Some points, one per row:
[-0.71  3.17 -2.32 -2.25  0.16  0.66 -0.83 -0.11 -1.08 -0.93 -0.59 -1.26  0.86 -0.24  0.48 -0.89]
[ 0.6  -0.75  1.48 -0.04  1.15  0.11  1.77  0.37 -0.23  2.98 -1.2  -1.82  0.69  1.34 -0.46  2.47]
[-1.09 -0.88 -0.16  0.83  0.02 -0.64  0.05  0.55 -1.63 -0.26 -0.64  0.54  2.35 -0.12 -0.32 -0.38]
[ 0.53  1.14 -0.36  2.93  0.97  0.42 -1.32 -0.1   0.77 -0.17 -1.39  0.27  0.4  -0.08  1.33 -0.6 ]
[ 0.9   1.62  0.54  0.08 -1.38 -0.02  0.06 -0.44  0.49  0.41 -0.6   0.66 -0.83  0.39  1.33  0.72]
[ 1.32 -0.34 -0.99 -2.79  1.24 -0.15 -4.09 -0.56  0.47  0.13  0.29  0.05 -1.36 -0.98  1.79  0.5 ]
[ 0.33 -0.53  0.01 -0.32  0.07  0.18 -0.49  0.77  0.31  0.83  0.32 -0.58  0.09  0.05 -0.66  0.7 ]
[-0.45  2.64  0.39 -1.89  1.62  0.08  1.21  1.24 -0.55 -1.   -1.07 -0.34 -0.11  1.11 -1.05  0.35]
[-0.44 -0.37  0.08 -0.1   1.75  0.53 -5.05  0.66 -0.11  0.16 -0.74  0.14 -0.9   2.22 -0.74  1.54]
[ 0.78 -0.95 -1.69 -0.96 -0.31  0.21 -1.85  0.03 -0.91  0.71  0.64 -0.75 -0.23 -0.18  0.92  0.88]
[ 1.18 -0.18  0.05 -0.2   1.71  0.81  0.96  0.46  0.25 -0.99  0.76 -0.71 -0.06 -0.34  0.14 -1.  ]
[ 0.16 -1.79  0.58 -1.41  0.85  0.19 -0.6  -1.11 -0.02 -0.71 -0.39  1.43 -0.05 -1.19 -0.01  0.01]
[ 0.04 -0.87  0.71 -0.62  3.32  0.03 -1.69  0.73  0.45  1.96 -0.47 -1.08 -0.71  1.4   0.79  0.44]
[ 0.77 -2.32  1.12  1.06 -1.99 -1.16 -1.55 -0.69 -0.51  1.18  1.23  2.64  0.   -0.9  -0.51  0.68]
[-0.96  0.89 -1.91 -0.3  -1.07 -0.1  -0.84 -0.03 -0.52  2.34  0.84  0.04 -1.22  0.05 -0.41  0.54]
[ 1.2  -1.64 -0.37  0.12  2.64  0.05  0.92 -1.7   1.03 -0.94  1.18  0.   -0.65 -0.09  0.8  -0.14]
[ 0.25  0.54  0.34 -1.07 -0.31 -0.42 -1.43  0.54 -0.39  0.83 -1.74  0.23  0.78  0.13 -1.52 -1.13]
[ 0.26 -0.25  0.74 -1.46 -1.29  0.21 -4.45 -1.03 -1.07 -0.99 -0.78 -1.57  0.    0.52  0.4  -0.42]
[-2.25 -0.57  0.69 -0.05  2.65 -0.26 -3.22  0.94  1.13 -0.02 -1.1  -1.66 -0.49  1.11 -0.72  0.87]
[-0.15  1.1  -0.83  0.18 -0.89 -0.4   0.62  1.11  0.08  0.46 -2.01 -1.67  0.44  1.2  -0.47  0.37]
[ 2.32 -2.56  0.14  3.13 -0.89 -0.12  2.47 -1.3  -0.42  1.76  2.1   0.11 -1.15 -0.48  1.21  0.76]
[-0.01  0.38 -1.24  1.44 -0.2   0.28 -0.89 -0.22 -0.21 -1.59  0.21 -0.12  0.48 -0.15  0.48 -0.84]
[-0.98  2.13 -0.56 -1.96  0.65  0.42 -2.74  0.97 -0.07 -0.65 -0.96 -1.72 -0.91  0.96  0.34  1.38]
[-1.7   1.05 -1.36 -3.12 -0.45 -0.74 -2.39  1.34  0.63  0.74  0.   -1.07 -0.5   0.62 -0.48  0.39]
Then 12 other points, each followed by its number:
[ 1.37 -0.75  0.35  3.04  0.22  0.17  2.91 -0.35 -0.13 -0.38  0.66  1.56 -0.85  0.21  0.63 -0.12] 0
[ 0.76  0.9  -0.69 -2.52  0.54  0.61  4.57  0.64  0.69 -0.8  -1.11  0.35  0.39 -0.15  0.41 -0.42] 1
[-2.43  1.11 -0.9  -2.04 -0.33 -0.16 -0.16  1.14 -0.84 -0.39 -1.05 -1.37  1.87 -1.22 -1.52 -1.33] 2
[ 1.49 -0.21  0.34 -2.2   0.5  -0.43 -1.86  0.25  0.54 -1.13  0.18 -2.2  -1.07  0.2  -0.56 -1.33] 3
[ 0.23  0.17 -1.81  0.12 -0.9  -0.94  1.05  1.02 -0.14  0.18  1.01  1.48 -0.51  0.41  0.05  0.29] 4
[-1.85  0.73 -0.66 -0.13  0.09 -0.16  0.59  1.39  0.41 -1.44 -0.2  -0.61 -0.16  0.25 -0.28 -1.56] 5
[ 0.74 -1.42 -0.4  -1.06  0.14 -0.3   0.93  0.35 -0.11 -0.96  1.26 -0.35 -0.44 -0.35 -0.85 -0.91] 6
[-0.11  0.57 -0.95  0.7   0.61 -0.16  4.51  0.02 -0.09  0.23  1.    0.3   0.64 -0.51 -0.18 -0.06] 7
[-2.64  0.46 -0.19 -0.42  1.5  -0.63  0.87  1.61 -0.07 -0.13 -1.49 -1.19  1.46  0.37 -1.17 -1.32] 8
[ 1.11  1.    1.26  0.33 -0.08  0.8  -1.   -0.08  0.51 -1.04  0.44 -1.4  -1.31  0.6   1.27  0.22] 9
[ 0.49 -0.02  1.06 -2.41  2.11  0.23  0.15  1.39  0.76  0.79  0.06 -1.2  -0.57  0.37  1.03  1.22] 10
[-0.69  1.03 -1.75 -0.87  1.86  0.23  2.67  2.33  0.65 -1.89  0.12 -2.05 -1.24  0.4  -1.23 -0.37] 11
Which two of these numbered points are nearest to each point below, ignoring the 3 directions in which the first points spread most? Their numbers follow each, nearest first.
[ 1.02 -0.55  0.69  0.63 -1.45  0.69 -0.06 -1.85  0.67  0.19  1.68 -0.3  -1.28 -0.01  1.15  1.15] > 9 10
[-0.77  0.02  2.26  0.69 -0.81 -0.16 -1.24  1.33  1.41  0.46 -1.47 -2.83 -1.28  0.87 -0.54  1.14] > 9 5
[ 1.07  0.6   3.05 -1.81  1.87  0.64  0.18 -1.    0.59  0.39  0.83 -0.1   0.22 -0.54  1.6   0.45] > 10 9
[ 1.58 -0.2   0.24 -1.16  0.91 -0.15  2.05 -0.84  1.32 -1.22  0.21  2.51 -1.53  0.33 -0.08 -0.14] > 1 0
[-0.12  0.27 -0.16 -1.07  0.33  0.31  2.89 -0.39  0.16 -2.02  0.47 -0.09  0.06 -1.53 -1.17 -1.99] > 6 7
[ 1.11  0.56 -0.3   0.5  -0.62 -0.85  2.92 -0.19  0.37  0.    0.62 -1.51 -1.13  0.72 -0.25 -0.51] > 3 6
[-2.17  0.58 -0.26 -2.69  0.38  0.22 -3.22  0.7   0.71  0.8  -1.67 -1.47  0.16  1.31 -1.33  0.73] > 2 7
[-0.71  2.89  0.32  1.34  1.39  1.29 -2.83 -0.77  0.28 -0.2  -0.4  -2.69  1.66 -0.12 -0.69  0.8 ] > 9 0
[-0.46 -1.7  -0.03 -0.77  1.76 -0.46 -0.56  0.38  0.02  0.61  0.54  1.08 -0.5  -0.55  0.08 -0.08] > 7 8
[ 0.28  1.08  0.19  2.53  2.53  0.12  1.47  0.27 -0.15 -0.04 -0.74  1.15 -0.22  0.73  0.81  0.27] > 0 7
[ 1.39 -0.87 -1.01 -0.13 -2.47 -0.72  1.79  0.18 -0.38  0.92  0.83  2.03 -0.26  0.08 -1.19  0.5 ] > 4 7
[ 0.12  1.41 -0.38 -1.14 -0.12  0.09 -1.53  0.87 -0.93  0.09 -1.08 -2.48  1.01  0.69 -0.43 -0.41] > 3 2
[-0.14 -0.71  0.71 -0.71 -0.34 -0.47  0.06  0.61 -0.75  0.4  -1.12 -0.06  0.35  0.56 -1.98  1.36] > 2 6
[ 0.28 -0.26  0.6  -0.83  0.23  0.27  2.47  0.42 -0.46 -0.28 -1.49 -0.7  -0.25  1.01 -0.8   0.49] > 6 0
[-1.2   0.05 -2.12  0.39  0.95 -0.15  1.42  1.67  1.02  0.35 -0.84 -0.07 -1.34  1.41 -0.35  1.43] > 4 7
[-0.28  0.04  2.77  0.48  1.1   0.38  0.95 -0.47  0.05  1.55 -1.19 -0.68  1.21  0.43  0.19  0.55] > 2 8
[ 2.19 -0.25  1.75  2.56 -0.3   0.15  0.51 -1.84 -0.28  1.01  1.03  0.2   0.95 -0.31  0.2  -0.8 ] > 9 0
[ 1.14  1.05  0.09  2.86  0.25  0.07  1.42  0.95 -0.26 -1.39 -0.69  0.56 -0.65  0.01  0.82 -0.9 ] > 0 9
[ 3.29  1.68  0.6   0.46 -1.23  0.53  0.59  0.35  0.23 -1.59  0.01 -0.86 -0.05  0.41 -0.26 -0.55] > 9 3
[-0.81  2.38  0.12 -1.39  2.06 -0.06 -0.95  0.56  0.84 -0.4   0.3  -0.35  0.33 -0.58 -0.34 -0.4 ] > 7 10
[ 0.75 -1.08  1.81 -1.85  0.45 -0.38  0.85  0.01 -0.46  0.86  0.62  0.53 -0.13 -0.57  1.81 -0.64] > 10 1
[-2.2  -0.4  -0.51 -0.03  0.5   0.4  -1.99  1.44  0.56 -0.04  0.45 -1.19 -0.48 -0.02  0.55 -0.03] > 5 8
[ 0.08  1.74  2.58 -1.13  1.    1.07  1.23 -1.02  0.47  1.5  -1.75 -0.57  1.56 -0.05  0.72  1.15] > 10 9
[-2.8   0.15  1.32 -0.64  1.83 -0.82  0.27  1.36 -0.17 -0.45 -1.44  0.27  1.78  0.4  -1.24 -1.37] > 8 2
[-2.3  -0.8   1.27  0.12  2.73  0.74 -2.01  1.52  1.03  0.33 -0.68 -0.99 -0.37  1.34 -0.36  0.05] > 5 8
[ 2.53 -1.18  1.09  1.02 -0.6   0.09  0.01 -0.62  0.3  -0.03  0.55  0.25 -0.78  0.32 -0.27 -0.65] > 3 9
[ 1.01  0.76  0.1   0.9   0.09  0.38  0.83 -0.88 -0.04 -0.57  0.05  1.48  0.51  0.62 -0.14 -0.32] > 0 7
[ 0.43  0.58 -3.58  1.88 -2.99 -1.23 -0.95 -0.47 -1.62  0.31  0.18  0.85 -0.24 -0.52 -1.74  0.3 ] > 4 0
[-0.15  0.37  2.61  0.22  1.39  0.61 -2.71  1.4   1.05  0.21 -1.62 -1.59 -0.84  1.83 -0.48  2.34] > 9 0
[ 0.6   0.72 -0.91  2.27 -0.69 -0.11 -1.04 -1.08  0.94 -1.33  0.41  1.47 -0.27 -0.79  0.65 -0.93] > 0 5
[ 0.9   0.72  1.03  3.18 -0.98  0.82 -2.16 -1.99  0.44 -0.15  2.53  1.4  -1.55  0.95  2.58  0.95] > 9 0
[-1.1  -0.84  0.38  0.96 -1.54 -0.21 -2.47  1.69  0.26 -0.66 -1.4  -2.15  0.01  1.77 -0.12 -0.04] > 5 8
[-0.19  1.66 -0.11 -2.37 -1.9   0.42  0.83  0.09 -0.02 -0.47 -1.05 -2.03  0.71  0.61 -0.86 -0.04] > 3 6
[ 0.33  0.14 -1.56 -2.09  1.46  0.84  0.09 -0.68  1.37  0.31  0.55 -2.72 -1.06 -0.22  2.57  0.05] > 10 7
[ 0.48  0.75 -0.23  3.53 -0.81  0.77  0.14 -1.2  -1.01  0.77  0.68  1.33  0.61  0.28  0.75  1.08] > 0 9
[ 0.25  0.55 -2.13 -0.39 -0.95 -0.04  0.38 -1.11 -1.07 -0.06  0.28  1.29  1.74 -2.04  0.78 -0.59] > 7 2
[ 0.59 -1.86 -0.62  0.68 -0.65  0.51  1.15 -0.96 -0.55 -0.16  1.3   3.03  0.41 -1.46 -0.36 -0.74] > 7 8
[ 0.22 -0.61  1.49 -0.55  1.01 -0.29  2.16  1.15 -0.03 -0.9  -1.34 -0.1  -0.1   1.22 -1.89 -0.43] > 6 5
[-0.22 -0.89 -2.06 -0.83 -0.58 -0.25  3.72  0.7  -0.14  0.2  -0.38  0.43  0.46 -0.25 -2.62 -0.72] > 6 7
[ 0.79 -0.85  0.13  1.96  1.47  0.21  1.86  1.36  1.42 -0.12 -0.74 -0.14 -0.45  1.27  0.4   1.51] > 0 4
[-0.46 -0.31  1.22 -0.87  0.85 -0.81  1.73  1.23  0.1  -0.45 -0.59 -2.69  0.35  0.91 -1.27  0.08] > 6 3
[-1.39 -0.12 -1.43 -3.26 -0.99 -0.55 -0.39  1.15 -0.41  0.35  0.47  1.17 -0.26  0.9  -0.2   1.5 ] > 4 7
[-1.32  1.6   1.22  0.59  3.62  0.3  -1.37  1.7   1.09 -0.28 -0.57 -0.77 -0.61  0.92 -1.52  1.19] > 0 7
[-0.13  0.37  0.82  1.57  1.62  0.07  1.25  0.    0.36  0.07 -0.87  2.53  1.4  -0.46 -2.32 -1.7 ] > 8 0
[ 1.44  0.5  -1.27  0.85 -1.73  0.82  0.45 -1.47  0.7  -0.04  0.15 -0.83  0.03 -0.23  0.17  0.34] > 9 0
[ 1.29  1.05  1.06 -1.81  0.32 -0.28 -1.54  0.91  1.14  2.13  0.46 -1.75 -0.86  0.87  0.3   0.35] > 10 3
[ 0.22 -0.33 -1.51  0.44  0.92 -0.94 -2.08  1.48  0.1   0.26  1.76 -0.6  -1.97  0.46 -0.14  0.84] > 4 7
[ 0.62  1.07  0.02 -0.17  0.05  0.77  3.93  0.19 -0.24 -0.11 -1.67 -1.81 -0.05 -0.1   0.02 -0.55] > 3 10
[ 1.29 -0.09  0.5  -0.71  0.26 -0.12 -5.49  0.   -0.77  0.98 -0.57  0.57  0.97  0.41 -1.29  0.25] > 2 0
[ 1.4  -2.04 -3.31 -2.2   2.02  0.    1.6  -0.58  0.61 -1.03  0.16  1.47 -0.54 -1.28  0.06 -1.3 ] > 1 11
